The rows of R fall into 4 groups, which share some directions, and each row is roughly a mix of its group's hidden directions.
R (132 x 10):
0: -14 -27  20 -35   3   4 -14 -27   5  42
1:  -5  23 -11 -57 -24   3 -18   8  15   3
2:  39 -13  -5   7  39  -3  12 -26 -10  32
3:  20  10 -24 -30 -31  -1  -1 -41  22   9
4: -26 -33  16 -28 -36 -12 -11   6 -23 -17
5: -30 -15  13   0   3  35  38 -21 -19  21
6:  20   9   5   3  11 -35 -44  31 -15  16
7:  18  25 -21 -47 -17 -18 -25  10  14  -6
8:  24  14 -20  21 -19   6  18  16 -22 -47
9:  41   0   6  26   0  16   4   1  28  42
10:  -9 -47  36   6 -22   2  27  16  -9  -2
11:  -8 -31 -15   0  24  22  26 -35 -13  31
12:  15  29   3  23  23  27  13 -28  22  30
13:  -4  17 -27   6 -21  27   2   0 -20 -51
14:   2  -9 -25  14 -23  -8  16  14 -20 -53
15: -13   4 -13  28  41  26  23 -31 -13   6
16:  -8  31 -34 -19 -24  29  28 -10  -5 -18
17:  -6 -37  32  -2 -30 -36   0  19   9  11
18:   0 -20  39  24  28  -7   3   5  17  40
19:  47 -10 -21  -8  28 -30  17  -5  10 -17
20:  22  43 -33 -17   4   2 -27 -16  22   2
21: -19 -21  12  14   2 -32 -27 -36  15  27
22:  17  20  25  39  -2 -27  -9  38   7  -8
23:   4  36 -40 -11 -11  24 -21  -3  -7 -32
24: -31 -10   2  24  44 -26 -24  10 -12 -13
25: -34  43   9  20  18  28   3  15  -3  20
26:   4  31 -29  12  18  -6 -12 -10  52  -7
27:  -5 -15 -18  43  41  16  -3  -8 -16 -24
28:  -7 -41  16  13  17  24  27 -23   4  30
29:   2  -2  -3 -21  -4 -22 -26  14  57  12
30:  -2   8  13  33  52  -6   4  17 -29   4
31:   7 -14   7  43   9  18  20 -22  42   6
32: -12  12  17 -10   8 -22 -30 -15  35  40
33: -30  -2 -10 -29 -22  42   7 -21   6  25
34: -24 -19 -17  28  30  -7   2 -20 -34 -25
35: -20 -13  -3 -33  26 -16 -38 -21  10  25
36:  -7  24   2 -26 -43  11 -31  28  13 -10
37:  -7   1  -4 -28  46 -15 -14 -12  35  23
38:  23   2 -36   5 -20 -15   2   4   2 -52
39:   1  43 -46   0  -5  24  -3  -9  15 -17
40:   4 -40   6  29  27 -22  -1 -33  18  12
41:  12  14   4  23  34 -21 -34  -2  23  32
42: -20  45   9  18   7  10 -17  35 -23  13
43:   7  37  -2 -22 -48  18  -4   8 -22 -10
44: -26 -23  18 -26 -22 -25 -15  28 -30  -6
45:  15  -7 -17 -46 -43 -14 -10  12 -13  -9
46:  18  -9  31   3 -25 -46   7  30   9   9
47:  17   4  -1 -23 -17 -40 -44  19  12  11
48: -30 -22  -1  30  18   3  18 -12 -29 -36
49:   5 -18  10 -31 -13 -25 -26  -9  45  13
50:  -6  23 -30   5  36 -18 -21 -15 -23 -30
51:   7 -18  12 -48  -3 -11 -12  -6  37  26
52: -12   6  15  24  14  18  21  12 -53 -19
53:  21  14 -34  35 -10   2  -6   9 -10 -43
54:  22 -61  10  -2   5  -4  11 -21  11 -13
55: -17 -27  13 -13  19  18  10 -25 -22  44
56: -20 -34  10   5 -16  22  18 -23  -6  43
57:  23  -8   8  47  -3  -6  25  14 -19 -34
58:  21  -7  29  48   4 -26  -8  26   7 -13
59:   1 -12  27  24  38 -41 -10   5  21  12
60: -28  -9 -32   0 -16   7  10   4  -5 -53
61:  19  -1 -17 -10 -28  30  51  -7   3 -13
62: -23 -50  17   0 -11 -16 -29   0   6  26
63:   4  29 -16  28 -15  20  12  22 -33 -32
64: -11 -43  25  22  13   0  29  -4  28  17
65: -17  16  14 -49 -22 -13 -30  12   1  20
66:  20   3  17  -1 -35   2   5  22  49 -19
67:  -9   6 -10   1 -27  11  36   7 -11 -52
68:  -6 -38  23  38  21  -5  35   0  -9   7
69:   0  28  -8 -40  -7  -5 -33   1  10  39
70:  -5  -2  -4 -53 -23  -9   6 -23  31  14
71:   3 -27   9  50  17  21  24 -16   3  18
72:  28 -27  13   9  32 -44  -8 -10  16   9
73: -41  27 -15  -4   5  42   5  -9 -17  20
74: -21 -23  -9 -30  16   2  -9 -39  17  32
75:  26  21   1  -1  -1 -36 -31  12  36 -19
76: -12   0 -34 -43 -16 -16 -11 -35  -2 -14
77: -40  11  18 -15  -5  29  11  -7  -2  44
78:  28 -16  17  41  -8 -31   9  25  -2 -22
79:  32   3  -1 -15 -42 -21 -26   5  30 -10
80:  -4  37 -28 -42   2  18 -24 -15  12   6
81:   5  12 -26  33   2  32  19  -6 -26 -34
82:  -6 -16  26  51  31   2  -7   7   0  25
83:  14  40 -16 -35   1 -24 -36   2  -4   1
84:  -8 -18   6  -6  32 -25 -37 -16  25  30
85:   9 -15   2  53  18   6  33   3 -21 -17
86:  -6 -11   5 -17  24  21   2 -31 -10  51
87:  -5 -46   6  17   4  -7  31   2 -39 -11
88:  32  40 -23 -34  -6   7  -9  -2  26  10
89:  19  -6  14  29 -24 -16  -4  15  31 -42
90:  -1 -43  42  19  22 -23   4   2   6  15
91:  -7  19 -27 -44 -19  21 -21 -22  20   0
92:  11  53 -20 -27 -22  -4 -17  18  -6  -2
93:   9   3  23 -38 -38 -26 -21  11  21   1
94:   1  20 -17 -52 -31 -19  -3  -7  11 -18
95:  23   1 -23 -39 -38   0   0  -1  23 -26
96:  14  34 -36  30  35  11  11 -10   9   2
97: -29 -22 -13  28  23   6  19 -30 -21 -26
98:  -1  40 -31 -39 -10  22   1 -16  11   9
99:  16  28 -16  30 -10   2  -1  28 -24 -40
100:   9  40 -19  -8  11 -16 -30  30 -21 -23
101:  -5  37 -23  22   7 -22 -34  13 -17 -26
102:   2 -22  38   6  38   8   3 -22   4  35
103: -22   3 -19 -47   8  16  -3 -29  29  13
104:  15  -6  28  26 -22   8  51  13  -7  -9
105:  21  50 -23 -29  -7  14 -22  -7   9   2
106:  26 -26   7   4   1 -48  -9  10 -22 -29
107:  -4  -2 -21  24  19  32  36 -32   6 -20
108: -16 -14 -22  32  32   8  15 -22 -27 -28
109:  32  11 -26 -30 -20 -20 -28 -14  21  16
110: -29 -10  16 -19  17  19  -4 -22 -12  48
111: -36  10 -13 -34 -41   7 -12  12 -18  12
112:  25  11 -26  24  -8 -17   8  17   9 -49
113:  21  -4   5 -15 -44   1  32   8  -2 -38
114: -18  -6  26  31  21  23  -5   9   9  46
115:  -8 -36 -20 -33   0 -19 -15 -34 -25  -2
116:  13 -29  28  35 -25  -9  -2  15 -16 -32
117:   0  23 -14 -40 -28  -5 -44   4  11   4
118:   4  27 -34 -29  16   5  -6 -39  18  18
119:  -6 -31  22 -34   6 -11 -20 -25   4  37
120: -25 -24  14 -24  15  12  -3 -27 -13  44
121: -11 -15  -2  49  33  12  16 -28 -13  -2
122:  -9 -38  25  -5  27  -7  -3 -21  18  38
123: -14  -7 -10  30   2  12  34  13 -45 -22
124: -22   8  -8  38  -6  45   0   9 -31  -7
125: -15  49 -15 -15 -15  23 -21   2  30   2
126: -47  -2   6 -31  19   2 -11   2 -14  37
127:  -5  27 -32  -5  34  28  18 -28  20  -5
128:  -3  49 -12 -24  31   7 -11 -12 -18  23
129:  10  32 -15 -17 -43  16 -12  14  19 -27
130:   5   4   4  42  39   3  28   9 -30   9
131: -16 -23  15  36  18  21  34  -4 -31  -3
In each list below, three rows fit none of the groups, and each other row fits one group, some only roughly. Which are they? Name them in the order they come.
  q894: -19  35 -22 -46 -12  20   4  -2  -1  23
  q628:  18  41   1   9  -6 -23 -25  39   6 -19
  q39:  -7 -21  14  43  42  -4  20 -18   5  11
  q631: 17 -6 14 65 -5 -4 16 12  3 -7
  q252:   2  27  20 -45 -18 -15 -15  15   6  32
  q866:  27 -29   5  27  -6 -32  11   7  27 -30
  q831:  11 -32  27  29  21 -23  13 -14  26  23
  q578:   1 -16  -7  35  17 -28 -15  14   0 -48
  q228: -20  -1  13 -33  15   4  12 -17  14  52
  q428: -28   4   9   1  32  10 -12 -12   4  54
  q170:   8 -22  -1 -19  29 -19 -16 -38  10  35
  q492:  -6 -19  11  37  52  -9  15 -18  -1   4
  q165: -10  13 -16 -12  38 -25 -37 -19 -15  22
  q262: -21  36 -13  29   5  30   8  24 -17 -25
 -> q39 q492 q262
  q798:  27  10  26  38  24 -17  14  17 -14 -26
  q375:  13  18  -5 -57 -12   1 -20  -2  16  25
  q603:   5 -45  19  39  12   7  28 -17  -4   4
  q887: -18 -21  -1  25  29  20  48 -16  -3  -2
  q944:   8 -43   9  19  29 -14  25 -25   9 -21
  q853:  27  33 -19 -10 -28  -6  19  22  -5 -35
  q474:  -2   3 -18  31  30  34  33 -18 -19 -10
  q636:  33  20 -28 -34 -32   5 -14  -6  -8 -20
  q987: -19  29 -31 -28 -31  32 -11   3  -8 -10
  q561:  -6 -17  13  -4  47  -1  -4 -13 -34  34
  q41:  -7 -15  26   3  23   5   4 -15  38  45
  q208:  38 -12 -11   3  -7 -28  -8  -5  45 -23
  q567: -21   2   7 -49 -17 -10 -22  -1  14  36
  q514:  17  38 -18 -50 -14   0 -11  -5  19   4
 -> q375 q944 q561
  q704:  29  17   1  -1  35  -9 -15 -19  32  34
  q841: -32 -42  25   7 -30  -8 -11  14 -20  -3
  q985:  -1   9   3  49   7  18  28  22 -10 -31
  q988:   1   3  17 -20 -56   0 -10  24   9 -26
  q147:   7 -29  37   2  -4 -31 -21  39   7  -2
  q819:  -8  37 -13 -21 -42  18  13  16 -15 -21
  q151:  -1 -23  32   2 -28 -20   5  32 -25 -28
  q737:  18  14 -36  -3   3  43  18 -17 -18 -24
  q856: -14  23   5 -32 -28  41 -14  -4  11  25
  q870: -23 -14 -12 -12   7  32  41 -37  -6  12
  q624:   0 -20  38  28  27 -26   0  25 -21 -11
  q90: -17  44 -22 -14 -31  16 -14  12  12 -26
 -> q985 q147 q737
  q954:  18  20   2 -27 -13 -27 -36  25  30   6
  q593: -16 -61  25  -1 -11  -7   6   3  20  -2
  q420:  11 -48  18  37  12  -5  23 -19  10   5
  q774: -24  13  10 -28  21 -29 -38  -4   6  29
  q689:  -1 -18  26 -28  19 -19 -34   9  23  31
  q56: -16 -48  12  22   4   5  32 -15 -18 -19
  q563:   4  34 -19 -27  -7  24  20 -33  29   0
  q815:  -3   1   7 -45 -11 -18 -28  -4  37  23
  q395:  29 -18   5  34  -2 -23  21  21  22 -31
  q740:   1   2 -12  27  43   7   3  -7 -49   3
  q635:  18 -24  15 -19  -4 -30 -28   1  18  41
  q390:   2 -29   7  54  10  -9   1   7  -4 -34
 -> q593 q56 q635
  q826:  11 -30 -10   8  -3  12  47 -39  10   3
  q80:   4 -44  29 -22 -20 -10  25 -19  19   4
  q417: -11 -29   3  -6  29   3  -1 -50  10  27
  q4: -24 -23   4  43  22  23  29  -9 -16 -10
  q983:  17  -9   5  52  13  10  17   5 -26 -29
  q544:  -5  26 -35   6  37 -10 -20 -31  18 -11
  q352: -23  -8   1  37  51   4  -1  -3 -25   8
  q698:  -6  16   7 -15  25 -12 -54  18  -7  25
  q597:  28 -19  30 -27  -6 -14 -11   6  33  31
  q57: -21  -6  21  25  26  10  17  19 -47  -8
  q877:   3 -21  18  41  32   7  29  -9 -11  26
  q543:   8 -55  30 -10   4 -27   1  -8   5  17
  q92:   1  -2 -12  56  19   8  30  -7  -2 -24
 -> q417 q597 q92
  q202:   6  39 -38 -26  -4  -4 -34 -15   1 -10
  q736:  -7  46 -30  13  -8  28  20  -3   2 -26
  q771: -37  -7  22  -3   1   9 -17  10   4  53
  q287: -10 -13  -2 -30 -52  18  -3   7 -24 -20
  q725:  -7 -31  30  11  18 -14 -18 -11  31  35
  q35:   4 -32  34  33  31  -7  -8   1 -11  27
  q616:  27  40  10 -28 -10 -17 -30  13  14  20
  q572:   4 -15  -2  30 -40   4  33  14 -12 -32
  q824:   3   4  -3  58  18   9  27   7  -6 -25
  q752:  36  45   2  12   1 -14 -18  22  25 -10
 -> q736 q771 q824
